[ 35  12  -6  44 -28   4  23  35  -7  18 -10  -4   6   2   6  22  13] : q_482
[ 20   0   4 -12  40  -7 -29  12  13  42  -5 -17  22   4  44  29 -53] : q_263
[ 15 -37  -5 -10 -18   7 -33   3 -19  29   4   7  18  13 -12 -23 -28] : q_917
[-12   9  37   8 -31 -21  -6 -22  25 -19   5  15 -14 -36  18  12 -19] : q_67
[-11 -25   2   6 -29   7 -65 -46 -57 -26   9  -6   5 -12  34 -12 -21] : q_616
[ 26 -10   9  13  58   7 -54  30 -21   8  -2  12   2 -11  20 -16   0] : q_340
[-26  35 -29 -25 -11 -12   9   7   5 -46   6   2 -65 -12 -21 -57  -6] : q_602
[ 18  22  -4  -7  12   4 -28  -7  35  35   2 -10  13  44  23   6   6] : q_113
[-36 -21   9 -19  25  18 -14   5 -22  12 -19  -6 -13 -31  37  15   8] : q_55
perm: [  6  18  22  -4  -7  12   4 -28  -7  35  35   2 -10  13  44  23   6] -> q_113
perm: [-12   7  -6   5 -12 -57   6 -11 -25 -65 -29  34 -46 -21   9   2 -26] -> q_616
perm: [-21   8  -2  12   2 -11  20 -16   0  26 -10   9  13  58   7 -54  30] -> q_340
perm: [-36 -31 -22 -21 -19 -19 -14 -12  -6   5   8   9  12  15  18  25  37] -> q_67
perm: [  6  -7  13   4  18  23  35 -28   6  -4  -7  35  22  12  44   2 -10] -> q_113
perm: [ 12  -6   9 -19  18 -12 -31  37 -36 -21   8  25  15 -19   5 -22 -14] -> q_67

[ 17 -18   9 -29  12  47  66] -> q_442
[-31 -15  50 -13  17 -35  66] -> q_895
[ 54  -4 -30 -50 -39  49  42] -> q_567
[-20 -58  26 -38 -21  26  10] -> q_462
[ 23   0   6  16 -55 -13  57] -> q_907
[-13  51  17 -15 -31  66 -35] -> q_222
[-64  51  17 -15 -31  66 -35] -> q_866
[-65  34  41  -8  -5 -28   2] -> q_346
perm: [-35  66 -31 -15  17  51 -64] -> q_866
perm: [-35 -31 -15 -13  17  51  66] -> q_222
perm: [-50 -39 -30  -4  42  49  54] -> q_567
perm: [-35 -31 -15 -13  17  50  66] -> q_895

[ 16 -40 -78  30 -26  29 -89  27 -51 -10] -> q_778
[ 29 -78  16 -10 -90 -26 -40  27 -51  30] -> q_650
[-26 -40 -78  16 -10  27  29 -50  30 -89] -> q_876
perm: [-89  30 -50  29  27 -10  16 -78 -40 -26] -> q_876
perm: [-51 -10  16 -40 -78  30 -26  29 -89  27] -> q_778
perm: [ 30 -89 -26 -40 -78  16 -10  27  29 -50] -> q_876
perm: [-90 -78 -51 -40 -26 -10  16  27  29  30] -> q_650
perm: [-10 -51  27 -89  29 -26  30 -78 -40  16] -> q_778
perm: [-10  16 -40 -78  30 -26  29 -89  27 -51] -> q_778
perm: [-89 -78 -51 -40 -26 -10  16  27  29  30] -> q_778

[ 3 -4  1 -3 -6 -2  0  3 -1  4 -3 -1  6  9  1 -3 -2 -4 -4 -2  0  0  5 -6
 -3  1  6  5 -3 -1 -3 -7 -6  0 -2  2 -5] : q_867
[-6  0  6 -7  0 -5 -4 -4 -2 -2 -4  2 -3  5 -1  6 -6  4 -3 -3  3 -3  1 -2
  9  1 -1 -1 -1  0  5 -3  1 -6 -3 -2  3] : q_587
[ -7   3   2   0   6 -75   2   6   1  -3   6  12  -2   5   4  -7   7  31
  15   2   9   8   1  -5  -2  -1   1   1  83  -2 -13   3   3   6   1 -29
  -1] : q_900
perm: [-7 -6 -6 -6 -5 -4 -4 -4 -3 -3 -3 -3 -3 -3 -2 -2 -2 -2 -1 -1 -1 -1  0  0
  0  1  1  1  2  3  3  4  5  5  6  6  9] -> q_587
perm: [-7 -6 -6 -6 -5 -4 -4 -4 -3 -3 -3 -3 -3 -3 -2 -2 -2 -2 -1 -1 -1  0  0  0
  0  1  1  1  2  3  3  4  5  5  6  6  9] -> q_867

[ 20   5  23 -31  14   6   3 -13   3   3 -17 -31  25 -19   2  11   0 -12
  38   0  16] = q_547
[ 16  25  38   0  14  23   3   3   0   3 -31 -19 -31  11 -12   2   5 -12
 -17  20   6] = q_997
[-13  25   0  39 -12   2   3 -19   6   3   3  20  16 -31  14   5  11 -31
   0  23 -17] = q_975
perm: [-31 -31 -19 -17 -13 -12   0   0   2   3   3   3   5   6  11  14  16  20
  23  25  38] -> q_547
perm: [  0 -12  38   0  16  20   5  23 -31  14   6   3 -13   3   3 -17 -31  25
 -19   2  11] -> q_547
perm: [-31 -31 -19 -17 -13 -12   0   0   2   3   3   3   5   6  11  14  16  20
  23  25  39] -> q_975
perm: [-31 -31 -19 -17 -12 -12   0   0   2   3   3   3   5   6  11  14  16  20
  23  25  38] -> q_997
perm: [ 16   0  38 -12   0  11   2 -19  25 -31 -17   3   3 -13   3   6  14 -31
  23   5  20] -> q_547
perm: [-17  23   0 -31  11   5  14 -31  16  20   3   3   6 -19   3   2 -12  39
   0  25 -13] -> q_975

[72 18 49 26 66]  q_677
[72 18 49 26 70]  q_512
[72 26 66 49 19]  q_758
[26 72 18 65 48]  q_142
perm: [49 26 72 18 66] -> q_677
perm: [18 26 49 70 72] -> q_512
perm: [19 26 49 66 72] -> q_758
perm: [18 26 49 66 72] -> q_677
perm: [48 65 18 72 26] -> q_142
perm: [49 26 66 72 18] -> q_677

[ 13   3  -1 -39 -29  10  -2  -9  -2  -3  35  16  29   2   0  27  12  10
  -3  -4   2 -11   0  -7  -4  15 -22  -4  14] : q_310
[ 12 -18 -55   6   1 -14  52 -11   6 -30  38   4  29   5   8  54  17  31
 -39  -3 -15  17 -24 -21  33  16 -26 -42   8] : q_353
[-16  -9  -1 -11  39 -43  30  -9  17  19  30 -19  15  20  23   5  -5 -10
 -20  10 -20 -21  -7  18 -10  -6 -11   0  22] : q_554
[  9  29   4  16  -6 -19   2 -17  11  -7 -16   9  -4  -4   4  -8   6  -8
  30  -6   5 -14 -12  10  26   4  17 -24  -7] : q_341
[  9   5  11  16   5 -17  -6 -19   4  -8   6 -12   9  -4  -4  -7  10 -14
  -8 -24  31  17 -16  29  -7   2  26  -6   4] : q_767
[ 23  12 -22 -12  -5 -23  66 -16  12  20  35  36 -14 -55  29   5  27   3
 -20 -12   7  35 -15 -14  -7  12  19 -35   0] : q_915
[  5  10  -9  18   1  12   6   3  -6 -29  -7  -4 -26 -15 -13  10  -8  26
  -7  -1  15  37 -10 -11  16  -3  19 -13 -17] : q_595
[-21  -9   0  20  -6  -9 -11  39  18 -43  15   5  -7 -11  -5 -10 -10  30
 -21 -16  17  30  23  22  10 -20  -1 -19  19] : q_305
perm: [ 10 -21  17  -6 -43 -11 -21  -9  23  15 -11  19  -7  22  39  30  -1  -5
 -19  -9  18  30 -16   5 -10  20   0 -20 -10] -> q_305
perm: [-10  30  20 -20  -7  23 -43  17  18  39  22  19  -1 -11   0  10 -21 -19
  30  -5 -16   5  -9  -6  15 -21  -9 -11 -10] -> q_305
perm: [-43 -21 -20 -20 -19 -16 -11 -11 -10 -10  -9  -9  -7  -6  -5  -1   0   5
  10  15  17  18  19  20  22  23  30  30  39] -> q_554
perm: [ -7 -11  17  23  10 -16  15  -1  -5 -19  39  30   0  -9 -11  -9  30  22
  -6 -10  19   5 -43 -20 -21 -20  18 -10  20] -> q_554

[  1   4  26   2 -12 -39  12] = q_499
[  0  -1 -29  -5  -4 -11   5] = q_605
[ 13   4 -21  18   1   9 -31] = q_126
[  6  -1   0 -29 -11  -4  -5] = q_811
[10  9 77 -1 13 10 -3] = q_27
[-11 -10  68 -16 -15 -22  15] = q_709
perm: [-29 -11  -5  -4  -1   0   5] -> q_605
perm: [13 10 10 77  9 -3 -1] -> q_27
perm: [  5   0  -1 -29  -5  -4 -11] -> q_605
perm: [-22 -16 -15 -11 -10  15  68] -> q_709
perm: [-1 13 -3 10 77  9 10] -> q_27

[-51   4 -65  51  -3  46   0  83  15] -> q_405
[  4  22  33  -3  89  78  25   7 -42] -> q_810
[  1  15  46  83  -3 -65  -1 -51  51] -> q_302
[ 89  22  -3  78 -41   7  33   4  25] -> q_189
[-31  -2 -48 -20 -35   1   8  28   7] -> q_635
[-26 -13 -33 -27 -35   9  -6  24  -1] -> q_978
perm: [ 78  33  25 -41   4   7  22  -3  89] -> q_189
perm: [-42  89  33  78   4  25   7  22  -3] -> q_810

[ 34  42  53  51 -19  11 -17 -22 -30  -2 -36]  q_681
[ 52  10  60  14 -14   8 -36 -54 -56 -64 -19]  q_151
[-55 -45  66  41  16   1 -12  48  10 -24   8]  q_48
[ 14 -37 -14 -56 -19   8  52  60  10 -64 -54]  q_843
[ 66   2 -55   8  48 -24  16 -45 -12  10  41]  q_756
perm: [-55 -45 -24 -12   2   8  10  16  41  48  66] -> q_756
perm: [ 10 -45  41   8 -24  48 -55 -12  16   1  66] -> q_48
perm: [ 14 -14   8 -36 -54 -56 -64 -19  52  10  60] -> q_151
perm: [-19 -64 -56 -54 -36   8 -14  14  60  10  52] -> q_151
perm: [-64 -56 -54 -37 -19 -14   8  10  14  52  60] -> q_843
perm: [-36  34  42  53  51 -19  11 -17 -22 -30  -2] -> q_681

[-30 -30   7   4   7 -23  13  17  35  -1 -14  -5  10   2   9   7  -2   4
   3 -10] = q_270
[ -4   7 -34 -15   9  70   7   5  -6 -19   2   1  -4  16  -6   2   5  15
   9  12] = q_575
[-30 -30   7   4   7 -23  13  17  35  -1 -14  -5  -8   1 -18   2  23  -4
   3  -7] = q_667
[ 15   1 -19  -4   9  70  -6  16 -34   9  -6   2  -5   5   5   7 -15   2
   7  12] = q_493
[ -5 -12  12  -4 -30 -71 -11  14  32 -33   5 -23   8 -10   0   1  -4   5
   2 -17] = q_146
[  7  22  -6  25   3  79   4  -9  10   6 -19 -22  -8  -8 -15   9  -4   4
 -16   5] = q_339
[  7   3  16 -17  10   8 -15  13  -7  -7   1 -18   6   7 -41  10  12  22
 -18   4] = q_37
[-41   1 -17   7  -7 -18  10  16  22 -19   7  12 -15  -7  13   3  10   6
   8   4] = q_434
[ 31  14   4  15  -2  48  -8  -9 -21   7   1   0   0   1   6  -6  -6   2
  -6  -1] = q_175
[ 10  18   6  -3  -6 -11  21  15 -12  -7  12   1  12  -6   3  -3   1   2
  12  -1] = q_455
perm: [-30 -30 -23 -18 -14  -8  -7  -5  -4  -1   1   2   3   4   7   7  13  17
  23  35] -> q_667
perm: [ -6   1  14  -2  -6  -1  15   2   4   0  -9   0  -6  -8   1   7  31  48
   6 -21] -> q_175
perm: [-10   3   4  -2   7   9   2  10  -5 -14  -1  35  17  13 -23   7   4   7
 -30 -30] -> q_270
perm: [ 12   7   2 -15   7   5   5  -5   2  -6   9 -34  16  -6  70   9  -4 -19
   1  15] -> q_493
perm: [  4   8   6  10   3  13  -7 -15  12   7 -19  22  16  10 -18  -7   7 -17
   1 -41] -> q_434
perm: [  9  12  -4   7 -34 -15   9  70   7   5  -6 -19   2   1  -4  16  -6   2
   5  15] -> q_575

[ 52  -3  50  27 -26 -47  43] : q_57
[ 74 -13  50  27 -30   4   9] : q_440
[  2  30 -16 -21 -35   6   0] : q_788
[ 23 -23  25  24   6 -26  -5] : q_97
[ 74  38  50  19 -42 -54  43] : q_208
[-23  34 -17 -26   3  10  -4] : q_431
[-35 -16 -22   2   6   0  30] : q_31
[-13 -30   4  50  75  27   9] : q_740
[-10  38  23 -14   0 -56  35] : q_563
[-38  26 -17 -22   7 -40  16] : q_871
perm: [ 35   0 -56  23  38 -10 -14] -> q_563
perm: [-26   6  23  25  -5  24 -23] -> q_97
perm: [-30 -13   4   9  27  50  74] -> q_440
perm: [-35 -22 -16   0   2   6  30] -> q_31

[ 27  23 -49 -56 -33 -23 -47 -58 -16] -> q_773
[ -9  25 -11  29  27 -10 -13  -7  -9] -> q_753
[ -8   1 -12   0  11  29  22 -10  10] -> q_848
[  3   5  -2  46  53   7  15 -20 -32] -> q_10
[-22  -1   3  58  11   3   1  -2  -1] -> q_523
[-28  22   7  -5  -7   5  17  34  23] -> q_312
[ 39  11  17   6  -9  19 -41 -10  16] -> q_669
[ 46  15 -20   5  53  -2   8 -32   3] -> q_364
[-43  -3   1   4  -8 -17  32  25  16] -> q_25
[-41  39   6  16  -9  -9  17  19  11] -> q_15
[ 19  28 -29 -50 -21 -31 -33 -22   3] -> q_81
[ 18  -8 -24  76  69   5  -6 -30 -48] -> q_266
perm: [-32   3   5  -2  46  53   7  15 -20] -> q_10
perm: [-41  -9  -9   6  11  16  17  19  39] -> q_15
perm: [ 16  25  32 -17  -8   4   1  -3 -43] -> q_25
perm: [ 15 -20 -32   3   5  -2  46  53   7] -> q_10
perm: [-32 -20  -2   3   5   7  15  46  53] -> q_10

[ 45  63 -20 -49 -44  20 -21 -60 -13   1 -60 -16  -1] : q_892
[-35   9   2   5  31 -64  60  51  34 -55  40 -28  31] : q_308
[-62 -59  52  23 -11  49  62  65  63 -23 -28  37  36] : q_775
[ 14 -64 -13  57  -9  48 -40 -66  28  52  59  33  43] : q_282
[ 40  31   9   5   2 -64 -28 -55  60  50 -35  34  31] : q_874
[-64 -40  43  59  48  28  58 -13  33  -9 -66  14  52] : q_207
[-25 -65  59  51  56  48  67  59  50  52 -36  23  24] : q_30
[ 28 -13  33 -64  52  -9  48  57  59  13 -40 -66  43] : q_456
perm: [ 52 -64 -40  43  59  48  28  58 -13  33  -9 -66  14] -> q_207
perm: [-64 -55 -35 -28   2   5   9  31  31  34  40  50  60] -> q_874
perm: [  9 -35   2 -28 -55  40  34 -64  31  60  51  31   5] -> q_308
perm: [ 43  33  59  52  28 -66 -40  48  -9  57 -13 -64  14] -> q_282
perm: [-28  31 -35   9   2   5  31 -64  60  51  34 -55  40] -> q_308
perm: [-66  59  28  -9 -13 -64  14  43  48  52  57 -40  33] -> q_282
perm: [  5 -64 -55  34   9 -28  51 -35  40   2  31  60  31] -> q_308

